(in the rows, 128 means zero)
Each run below is a few steps of one of 7 hidden systems, one row a step.
path 1, lafab (9 x 18):
[[108 108 119 148 113 120 170 120 135 159 166  95 197  99 142 181  91 130]
 [126 101 130  92 129 172 117 136  75 106 131 186  75 137 136 150 130  89]
 [194 158 148 139 123  85  85 147 163 145 144  92 124 164 127 108 157 142]
 [ 90 103 147 125 160 151 160 109 159 121 101 139 142  78 102 129  89 185]
 [ 99 131 113 136  53 112 159 146  86 121 109 117 113 143 137 151 142  66]
 [173 121 121 124 158 179  98 100 127 110 178 124 142 186 137  97 142 167]
 [ 97 135 141 108 179  52 137 165 156 138  95 150 140  91 120 131 152 134]
 [139 119 139 147  63 161 143 114 109 137 159 107 161 111 128 170  54 100]
 [137 121 128 116 152 155 116 110 108  91 120 159  38 162 126 115 180 118]]
path 2, bab, 9 rows:
[[143 103 110 113 174 138 119 105 126 106 144 153 142 106 178  81 112  99]
 [137 126 126 125 120  79 121 169 162 158  89 106 120  84 152 123 147 115]
 [112 152 134 135 126 183 100 122 126 136 108 125 100  82  96 145  82 137]
 [100 140  97 143 134 124 147 119  89 123 127 152  74 159 122 143 183 107]
 [153 135  90 165 126 131 131 119 130 174 155 126 181 147 133  99 121 164]
 [ 95 118 146 107 113  99 155 133 117 100  90 165 164 109 115  92  82  99]
 [174 141 143 146 116 117 109 102 139 114 151  87  83 108 156 132 115  72]
 [111 106  96 114 185 168 111 137 152 138 102 127 106  94 153 105 167 164]
 [ 87 165 118 149  81 102 140 169 118 171 100 111 144 124  89 169 140 134]]
path 3, mafin, 9 rows:
[[148 143  87 127  57 115 105 176  88 153  98 139 105 152 156 102 166  67]
 [131 177 137 143 161 187  82  78 124  98 139 132 141 128  94  71  68 144]
 [ 91 144  81 156 176  62 157 141 131 174 104 160 118 106 132 126 182 131]
 [172 105 104 143  73 181 111 118 121 152 149 102 155  95 173 117  70 100]
 [ 88 154 137  97 169 122 105 135 102  87  88 182  78 121 114 100 142  89]
 [179 178 104 190 124 109  98 122 146 188 160  91 142 143 121 125 135 153]
 [ 81  87 107 108 143 177 157 119 114 127  86 177 120  72 131 121  92 136]
 [152 164 101 146  85  86 112 145  95 138 136 120 124 174 145 112 166  65]
 [139 135 134 131 187 185  98  80 149 111 143 135 136  99 120  95  76 165]]
path 4, vok:
[[156 109 120 121 146 178  98 138 140 159 177  97 125 120 150 185 138 154]
 [141 113 141  86 140 119 105 177 108 149 101 205 106 133 115 130 137 137]
 [159 149 140 173  74  96 149 107 120 144 135 137 136 152  93 123  86 120]
 [117  98 111 139 159 152 171  77 135  86 126 129 101 134 144  93 147 139]
 [120 129 116 110 113 104 117 176 165 138  98  73 163 113 157 112 162 132]
 [ 93 153 151 104 124 176 102 132 104 104 135 129 145 117  97 153  79 115]
 [136 138 126 145 160  90 139 122 112 137 172 143 101 159 131 174 175 108]
 [185  85 119 131 135 156 117 133 151 166 135 145 149 120 145 105 109 185]
 [107 123 152 105 100  89 146 143 118 101  70 167 110 112 113  97 107  92]]
path 5, lafab, 9 rows:
[[102  81 149 118  60 188 175 142 127 113 112  92  90 157  98 195 154 180]
 [113 107 133  82  92 138 138 181 114 103 111 139 153 222 102 115 189 178]
 [125 110 179 101 146  72 158 138 135 102 154 156 215 181  98 130 114 154]
 [139  68 182 107 134  92 181 106 126  92 166 150 119 128 145 186 108  94]
 [177  81 170  86 109 148 112 147 153 100 145  80  87 135 160 168 148 120]
 [104 134 169  89 127 154 102 167 163 108  97  85 122 134  93 150 146 181]
 [ 73 142 139 136  89 125 166 147 111 130 125 118 153 172  70 174 139 161]
 [145  85 127 122 118 126 170 125  94 124 163 181 143 203 123 139 145 148]
 [175  80 174  86 147  68 132 144 152 108 133 154 147 140 155 113 129 122]]
path 6, bab, 9 rows:
[[124 122 143 149 177 119 145  99 166 134 137 113 119  88 119 146 117 165]
 [ 91  92 112 115  87 161 156 146 105 128 111 128 121 119 135 167 134 118]
 [154 164 118 130 115 149  84 140 106 132 146 127 132 172 117 112 135 119]
 [126 130 136 130 181  94 143 113 141 119 135 157 142 139 115 109 139 151]
 [135 100 136 138  97 114 165 125 142 138 132 111 142 103 146 149 101 118]
 [130 121 131  98 117 172  97 133 119 103 117 125 109 125 141 115 117 108]
 [127 157 124 136 154 101 111 140 141 135 127 110 110 143 123 127 176 136]
 [109 126 120 144 139 141 146 122 131 150 140 135 157 115 109 148 106 164]
 [122 114 131 116  91 125 143 135  93 113 128 153 130 148 130 134 115  89]]
path 7, tibe:
[[ 94 154 105 128 172 148 112 122 141 115 137  77 100 110 150 148 179 123]
 [107 130  92 122 128 153 112 174 116 190 126 134 155 114 121 164 143 161]
 [115 126 129 114 108 126 138 145  75 136 108 209 128 145  97 124 102 108]
 [195 126 146 160 119  82 139  97 130 121 153 146 103 173 126 105 132 117]
 [151  98 145 131 162 127 137  95 186 108 121  96 131  86 154  92 107 159]
 [ 76 157 126 115  99 134 115 157 143 112  93  60 144  87 137 137 132  98]
 [ 95 168  88 147 130 185 110 119  79 139 158 126 116 145 111 167 141 118]
 [136 103  99 118 172 103 136 152 113 164 138 194 138 165 130 124 179 163]
 [174 101 166 123  95  83 140 140 135 149 120 172 161 112 121 119  59 119]]
path 8, mafin (9 x 18):
[[141 140 129 103 118 169  86 129 102  92 167 104 144 163 153 123 131  88]
 [120 149 152 108 200  98 103 142 146 133 131 158 147 128 101 127 132 161]
 [153 108 130 156  90  89 164 134 143 174 128 131 139 105 128 154 102 129]
 [132  99 140 113 106 166 138 105 107  83 118 137  73 129 142 123 116  95]
 [131 167 119 131 149 122  92 146 145 126 128  97 118 164 115 106 186 160]
 [ 95 125 117 134 126 149 147 132 138 155 124 117 182  98 113 142  93 168]
 [111 111 123 121 113 103 159 128  88 113 143 159 128 139 148 149 130  62]
 [197 129 146 122 160 138  81 110 144 113 168 118 114 153 144 101 124 133]
 [109 126 142 121 141 101 135 160 165 150  69 138 124  89 101 120 130 175]]
path 9, tibe, 9 rows:
[[133 161 106 209  77 129 162  89 119 165 102 142 112 117  75 106  77 153]
 [109 115  74 152 131 118 173  94 125  94 103 126 124 144 164  49 166 108]
 [157 151  99 143 134 118  93 133 144 157 164  87 207 120 169  98 107 113]
 [ 87 148 122 113 181 123 113 120 106 119 126 162 119  68 144 135 103  69]
 [165 148 109 153 110 102 108 147 120 176 133 115  73 124 138 167 168 105]
 [143 115 111 137 151 170 117 116 138 157  98 169 105 100 116  87 105 178]
 [103 158 123 138  88  70 142 155 133 125  79 122 146 137 113  90 140 108]
 [141 145 104 181 119 159 140  66 108 129 169 114 136 126 133 118  85 111]
 [120 114  96 109 180 107 122 139 140 118 118 130 128 119 177  93 186 114]]
path 10, runin, 9 rows:
[[171 126  93 152 142 146 112 121 131 176 155 149 160 146 135 103 124 173]
 [105 112 135 115 148  89 160 119 129 111  93 181 139  94 133  90 102 100]
 [173 157 137 165 104 115 109  98 138 124 156  78 111 116 144 126 107  80]
 [102 125 109 122 189 171 116 111 146 115 119 114  81 107 141 127 169 158]
 [103 170 104 144  95  93 121 180 119 184  91 132 148 122  97 136 146 136]
 [126 129 115 135 117 190 129  89  77 119 149 172 141 138 116 115  68 110]
 [167 108 126 140 159  62 151 115 128 125 151 158  97 162 154 117 179 104]
 [165 115 133 131 141 135 104 132 189 153 112  97 157  70 145  93  91 172]
 [ 57 162 138 121 113 125 141 123 112  80  79 117  88  97 115 123 123  70]]
path 11, Dovi, 9 rows:
[[154 140 151 131  71 140 114 128 119 120 130 125 188 148 106  93  57 123]
 [ 94 130 135 124 191 118 149  82 131  69 118 153  84 123 127  96 147 111]
 [165 132 107 169 108  90 131 133 155 171 154  65 136 121 163 153 156 121]
 [ 94 122 129  77 139 196  85 168 129 125  96 135 138  86 124 127 107 146]
 [108 170 127 152 112  95 145 121  76 125 152 158 128 186  85 155 141  96]
 [186  78 123 143 163 164 138  89 160 136 159 140 128 130 149 101 117 189]
 [103 125 128 109 105  62 146 177 136 143  63 146 124  90 138 115 137  96]
 [141 161 147 142  98 173 100  90 122  89 167  73 143 136 124 126  73  95]
 [ 95 132  98 122 200 136 128 124 127 120 119 144  73 137 132 123 209 151]]
path 12, runin:
[[149  55 141 103 149 181 147  86 165  70 159  75 131 114 185 123 124 143]
 [ 93 148 145  83 129  78 102 200 164 123  86  77 130 115 137 148 190 116]
 [ 97 173 145 126 102 201  91 133 104 134 152 107 170 131  73 174  76 150]
 [104  88 129 112 136 116 180 129  75 109 151 196  95 184 118 179 175 114]
 [223  81 139 123 103 111 117 159 162 173 150 133 175 149 151 109 108 175]
 [ 91 102 189  82 137 121 148 114 155  44  79 135 134  97 119  79  84 112]
 [138 174 142 163  84 105 127 113 145 109 162  24 109 156 130 173 164  94]
 [ 84  98  93  93 176 224 112 147 132 137 135 117 133 118 137 156 170 200]
 [100 149 133 105  84  62 130 207  87 167  99 188 175 151  91 145 128 105]]
path 13, Dovi:
[[ 91 194 142 128 122 192  83 114 118 100 151  76 168 124  92 133  76 121]
 [ 83 127  86 142 199 131 156 105  95 130 155 176  96 155 122 158 193 140]
 [203  83 109 144  95 106 133 159 139 204 151 148 179 128 153 130 106 161]
 [109 118 170  79 123 132 114 137 119  88  66 184 119  84 112  80  63  95]
 [143 182 136 189 110  89 142  68 121  94 159  81  80 164 118 126 144  73]
 [132 108  90 132 175 184 108 133 186 156 115  71 110  86 157 119 173 201]
 [ 54 155 107 108  82 107 131 206  90 171  95 148 187 117 102 171 128 108]
 [151 118 138 132 143 191 125  66  78  87 200 177 154 180 117 118  66 119]
 [177  97 117 141 183  45 151 124 157 142 110 183  73 134 154  84 191 137]]
path 14, vok, 9 rows:
[[ 95 135 101 130 111 228 124  84  88  79 111 119  55 134 131 108 136 104]
 [117 192  84 141 167  80  90 167 141 159 134 104 151 169 130 106 217 144]
 [103 125 113 127 145 171 120 129 111 167 141 173 207  76 117 131  41 149]
 [135 117 129 134 121  66 156 114  87 113 143 168  77 116 166 147 136  21]
 [221 134 124 167 138 163  83  84 180 137 157  68 100 128 155  86 124 163]
 [ 55 140 132  95 168 120 128 164 148 125  33 161  94  75  97 102 146 164]
 [ 95 181  97 174  32 135 138 144  86 165 140  79 152 136 107 185 111  85]
 [133 114  89 123 208 191 115  77  81  97 189 183 113 180 150 107 158 128]
 [177 122 121 124 158  20 113 182 182 190 116 142 185  97 161  89 143 136]]

Which system made each of these runs?
path 15:
[[120 129 150  79 150 108 105 158 121  99 137 149 193 160 129 100 126 124]
 [151 135 172 145 146  61 147 107 155 125 150 129 151 113 118 140  90 121]]
 => mafin
path 16:
[[122 141 166 132 132  82 142 121 160  99 129  81 108 118 123 153 142 110]
 [128 110 137 123 130 170 122 130 148 131 148  81 106 114 132 182 145 157]]
 => mafin
path 17:
[[102 159 108 161 125 122 145 114 123 124  91 137 108 138 100  88 144 141]
 [128 122  90 156 125 123 154 112 126 142 138 125 169 134 152  98 130 129]]
 => lafab
path 18 (2 x 18):
[[ 90  85 113 105 131 139 156 153 180 113  97  55 132  80 174 143 176 145]
 [ 61 155 114  91  96 193  95 170  86 120 130 107 183 141 110 160 117 118]]
 => lafab
path 19, 2 rows:
[[133 196 115 167  97 115 108 128 128 124 149  55 118 190 111 138 184 125]
 [108  96 103 124 197 160 148 125 139 157 138 169 165 129 115 125 144 217]]
 => lafab
path 20 (2 x 18):
[[168 131 153 126 147 114 101 127 182 126 133  86 159 119 139  92 111 156]
 [ 71 115 160  96 143 134 148 138 146  94 101 117 110  87 118 163 126 125]]
 => bab
path 21:
[[115 168 117 167 101 145 127 104 112 137 124 112 103 119 103 133 110 109]
 [110 129  89 136 164 165 122 119 110 137 137 146 108 136 134 125 163 139]]
 => mafin
path 22 (2 x 18):
[[147  82 194  92  83 129 157 134 126  71 115 147 114 189  96 121 125 154]
 [145  96 157 121  95 120 157 122 167  87 146  64 164 181 130 122 147 167]]
 => runin
path 23 (2 x 18):
[[146 101 119 156 149 150 155  91 146 140 156 120 121 123 132 142 127 170]
 [123  95 119  94 113 121 135 169 130 130  85 145 123 116 149 109 151 129]]
 => vok
path 24, 2 rows:
[[150 170 120 143 151 140  80 117 112 135 180 105 124 141 137 147 133 100]
 [132 115 123 113 177 138 114 149 134 164 122 183 130 102 118 131 122 172]]
 => mafin
path 25:
[[ 96 156 174 139 142  80 157 124 176 101  97 104 134 155  61 122 146 194]
 [ 82  91 118 144  76 156 205 104 124 114 138  88 170 129 129 163 112 142]]
 => tibe
path 26, 2 rows:
[[127 105 167 123 109 101 169 110 165  81 120  85 139 129 133 115 120 130]
 [120 119 139 102 133 170 106 125 148  92 143  69 130 108 158 143 133 116]]
 => bab
path 27, 2 rows:
[[116 131 127 138 147 130 139 130 125 142 155 138 152 163 101 151 142 171]
 [134  78 127 118 122 117 168 130 125 128 137 154 166 137 144 127 117 134]]
 => mafin
path 28:
[[135 154  86 200 102 119 157  94 139 158 130  97 148 121 127 102 116 141]
 [ 85 108  91 109 159 169 135 118 119 100 107 136 126 101 164  92 139 111]]
 => vok
path 29 (2 x 18):
[[109 173  99 126 152 200  76 131  99 128 144 125 121 163 107 122 150 157]
 [101 137  95 132 156 105 137 152 109 175 135 183 201 140 114 117 124 161]]
 => mafin
